Each row has a name. After each piece below comes the name of the row it's from, unless a question asks for something else. Each question is about the rows just above it. Places in a row count from 1.

Columns, left to right: X F R T N Z
(62): [-21 -26   7  34 -21 -48]
(53): [ -21   11  -77  -52  -24 -118]
(14): [-21  -2  33 -75  99 -55]
(174): [-20   0  37 -73  49  20]
(74): [-20   6 -26  96  34  71]
(108): [-21   2  32 -20 -61  20]
(96): [-21   5  23  36 -84 -22]
(127): [-21   9 -67  -4  -2 -96]
(194): [-21  19 -27 -24  65  75]
(80): [-21  -9  22 -13  -1   3]
Print row (14). : [-21  -2  33 -75  99 -55]
Where does [-61  20] start? Give its row and place. : (108), 5
Which column holds [ 49  34 -61 -84  -2  65  -1] top down? : N

Columns, left to right: S Q C D
(17): [-103  -19   -2   59]
(44): [-54 -11  10  12]
(63): [-71 -16  -1 -13]
(32): [-15  -1  10 -59]
(16): [ 65  13 -15 -43]
Where does [-16  -1] start? Give its row and place. : (63), 2
Print row (32). : [-15  -1  10 -59]
Where does [-103  -19   -2] start? Give its row and place. : (17), 1
Where does [ 13 -15 -43] start? Give its row and place. : (16), 2

Columns, left to right: J V M H A E Y
(2): [ -1 -18  -3 -20   8  16  10]
(133): [ -6  36 -11  -7 -61  13   0]
(75): [ 15 101 -20  -2  35 -39  29]
(81): [ 14  45  -4   3  -3 -10   7]
(15): [ 13  44  -8  -2 -21  17 -21]
Print row (75). : [ 15 101 -20  -2  35 -39  29]
[ 13 -39 -10  17] is in which column, read top down? : E
Which column holds this, read top down? [-4 -8] : M

Columns, left to right: W B L G K U
(113): [ -11  -83 -101   72   45   -4]
(59): [ 69 -46   8 -81  -1  40]
(21): [-58 -15 -22  32  60 -32]
(29): [ 69 -46   8 -81   4  40]
(3): [  -6 -111  -31   19   52  -60]
Which column holds this, read top down? [-11  69] : W
Print row (29). : [ 69 -46   8 -81   4  40]
[-15 -46] is in which column, read top down? : B
Print row (3). : [  -6 -111  -31   19   52  -60]
Which column holds [45 -1 60] top down? : K

Columns, left to right: Lumo pada budes kedur mub Ralo Fibe vaz
(38): [-44  43 -61  29 -14 -68  49  59]
(55): [-45  26  67  56 -59 -51 -23 -28]
(67): [ 29 -11 -68  49  26  -6  83  96]
(69): [-3 15 67 56 34 33 17 18]
Print row (55). : [-45  26  67  56 -59 -51 -23 -28]
Print row (38). : [-44  43 -61  29 -14 -68  49  59]
[-45  26  67  56 -59 -51 -23 -28] : (55)
[ 29 -14 -68  49] begins in row and place : (38), 4
[49 26 -6 83] begins in row and place : (67), 4
Print row (67). : [ 29 -11 -68  49  26  -6  83  96]
Which column holds [ 67 -68  67] top down? : budes

Columns, left to right: putiz Reruf Sorap gafe Diri
(37): [ 2 43 83 85 76]
(166): [43 83 85  2 81]
(33): [-3 -1 -3  7 72]
(27): [-10  11   2  84  81]
(8): [-18   4   2   7  60]
(161): [-8  2  1 16 73]
(124): [ 2  1 15 61 65]
Which column holds [11  4  2  1] top down? : Reruf
[ 2 43 83 85] begins in row and place : (37), 1
Print row (27). : [-10  11   2  84  81]
Where does [ 2  1 16] start? Give its row and place. : (161), 2
Print row (124). : [ 2  1 15 61 65]
Print row (33). : [-3 -1 -3  7 72]

Columns, left to right: vuzem Ridip rov Naveg feva Lota Ripak dun lata vizig
(106): [ 58  -2 -18 -10  27 -31  11  -3 -11 -20]
(40): [-23  80 -13 -27 -79 -48  91 -66 -53 -37]
(11): [ 21  62   3 -47 -30 -16 -14 -68 -19 -17]
(4): [-15  -3 -22 -26  30 -53 -66  91 -48  33]
Print row (4). : [-15  -3 -22 -26  30 -53 -66  91 -48  33]
Which column holds [-66 -68  91] top down? : dun
Row and place where [-48  91 -66 -53] starts: : (40), 6

Columns, left to right: ven tesug Dif Minod mem
(18): [-91 -66  80 -90 -68]
(23): [-91 -66  48 -97  74]
(47): [-114  -70  -97   48   57]
Which column holds this, read top down? [-91 -91] : ven
Print row (47). : [-114  -70  -97   48   57]
[-91 -66  48 -97  74] : (23)
Row and place where [-97  48] starts: : (47), 3

